In the rows, 128 means zero.
One turn moves each row of this set onto another row. After a few examples, where does it send each row asked below?
Ril: [153  93 125 134 130 100 143 113 143 143 165 146]
kupi: [ 97 134 138 108 122 117 108 131 129 125 138 109]
Gisa: [112  96 130  99 141  80 126 115 143 119 131 132]
gal: [164 128 123 124 118  92 107 138 125 112 166 155]
ravok: [152  94 128 141 134  90 123 118 156 132 159 159]
Kena: [122 100 132  99 155  80 123 130 144 116 127 147]
rekev: [107 138 132 114 124 121 117 135 135 111 142  97]
duvo: [141 156 161 134 117 117 124 106 108 126 105 120]
nuzuk: [175 124 147 167 114  99 140 129 135 128 120 148]
Murel: [152 153 153 139  99 122 118 106 125 120 113 116]
notat: [134  92 143 109 134  86 130 127 101 153 133 139]
Muzi: [122 147 135 124 101 111 142 124  96 126 146 133]
puzus: [ 99 133 145 118 129 118 106 131 134 115 116 104]
Bir: [174 139 143 161 109 109 131 145 135 122 130 148]
subu: [123 101 133 105 168  91 132 120 141 113 124 134]
Lafo: [102 137 148 121 129 110 104 127 137 123 119 101]
Zedo: [144 154 153 145 102 126 123 105 117 120 117 117]
zus: [158 100 134 136 129  89 132 110 140 147 159 161]
vafib: [151 139 159 157 152  93 122 133 104 135 120 147]
fumir: [121 131 135 112 151 124  99 143 120 110 122 154]
tol: [107 106 129 101 140  77 129 116 150 119 132 130]
Roge: [151 146 159 140 123 120 132 101 109 132 115 107]
fotu: [147  97 128 138 136  94 128 113 162 134 151 165]
Nopi: [173 120 145 162 109 104 141 131 141 136 120 148]
fole: [182 128 137 156 123 114 135 140 141 112 126 141]

vafib moves to notat
Gisa moves to Zedo
Now find these:
duvo moves to zus
Murel moves to fotu
Ril moves to rekev

One turn moves each row of this set onto another row. After a few examples, where does it send each row asked below?
Vepek: [104  96 142 132 132 158  98 159 127 117 139 124 114 123 146 108 153 134]
vazol: [ 94 120 149 123 119 125 104 159 124 125 122  88 105 135 155 106  90 129]
fofes: [104 114 155 109 131 115  88 155 106 125 102  84 100 127 156 118  91 120]
vin: [174 100 156 134 129 126  93 131  85 122  98 116 105 127 173 116 115 158]
Vilug: [127  88 156 137 143 151 107 107 103 108  79 103  79  92 120 114  79 144]
geni: [101 104 173 152 157 148 120  88 100 110  95 124  99 114 112 112 131 161]
Feza: [ 98 111 148 110 112 123  97 163 116 137 126  83 101 143 129 122 106 160]
Ronat: [119 104 139 117 123 144 106 152 107 139 125 111 119 141 122 126 167 159]
Dobir: [135  88 151 136 128 135 115 112 105 135  79  84  94 106  95 135 101 167]
Medu: [105 120 152  94 125 123  93 149  88 128 105  90  88 143 138 116  95 155]
mikip: [162  99 149 155 110 135 109 146 121 129 130 115 118 130 169 110 122 168]
veti: [163  94 155 151 127 135  94 141 108 113 116 123 109 120 184 106 110 146]
Zukal: [160  99 150 154 110 140 108 146 116 123 132 121 114 130 169 105 120 171]
salez: [ 97 128 147 109 110 129 110 154 109 135 124  89 101 149 139 110  97 157]
fir: [107  94 174 160 156 129 117  96 112 123  90 106 113 108 107 129 143 151]
pumip: [169 101 151 136 113 132 102 139  94 131 115 117 109 138 155 117 125 186]
Moz: [119  94 152 163 126 148 128 116 138 121  95  92 103  93 125 112  85 130]
duva: [172 105 150 139 113 128 107 136  94 135 113 113 113 140 159 118 124 179]
larit: [122 108 147 153 112 154 142 110 127 133 100  93 102 114 105 111  91 164]
Sifot: [105 100 173 165 157 132 122  92 115 121  89 108 115 109 117 122 136 139]
tuk: [164  88 155 153 127 131  92 145 111 116 116 119 111 116 182 110 114 146]
bul: [133  86 157 146 141 135 111 111 112 122  71  87  95  90 120 128  88 132]
Poti: [109 119 143 138 127 151 121 145 126 127 126 117 128 134 157 100 146 117]
lurut: [102  89 170 161 152 136 114 101 117 120 102 111 109 109 102 128 145 162]
buvo: [ 99  86 170 163 155 145 111 102 120 109 106 119 103 105 106 120 139 160]
susim: [ 90 105 148 119 120 129  90 168 126 120 131  92  97 128 149 112  95 141]
nalug: [125 117 147  95 145 147  99 130  70 122  97 126 100 139 141 112 146 143]
meza: [ 98 107 154 104 136 126  81 156 102 112 109  95  87 126 154 114  89 134]
Fen: [109 114 151  99 125 109  90 154  95 136 100  80  98 139 137 130 103 148]
Zat: [120  85 146 152 115 152 124 123 131 130 107  91  96 105  97 122 100 175]
Vuzi: [173  92 156 135 132 126  87 137  87 121 100 117 103 124 170 121 119 162]
runa: [132 105 147 104 144 128  95 140  83 136  91 107 116 132 134 133 160 134]
Ser: [132 105 151 132 126 149 126 101  94 127  78  96  86 113 103 117  89 168]
Zafa: [123 106 150 123 151 135  97 142 103 122  97 112 120 119 162 116 143  98]
Nariz: [118 130 140 113 122 154 126 135  96 136 121 119 118 151 136 105 154 154]
zote: [115  97 149 114 153 153  84 144  97 103 110 130 100 116 159 106 139 118]
solal: [115  80 150 159 128 159 113 123 136 108 105 103  89  90 119 110  86 147]
mol: [101 112 171 158 150 146 132  86 108 117  98 119 107 119 113 109 131 158]
fidar: [103 109 171 166 152 140 132  90 118 119  95 113 114 113 119 113 132 144]
Koril: [ 98  92 172 157 160 149 111  96 109 105  99 123  96 106 113 114 132 157]

Dobir moves to Vilug
Nariz moves to runa
lurut moves to geni
Now find these:
vazol moves to Feza
pumip moves to vin

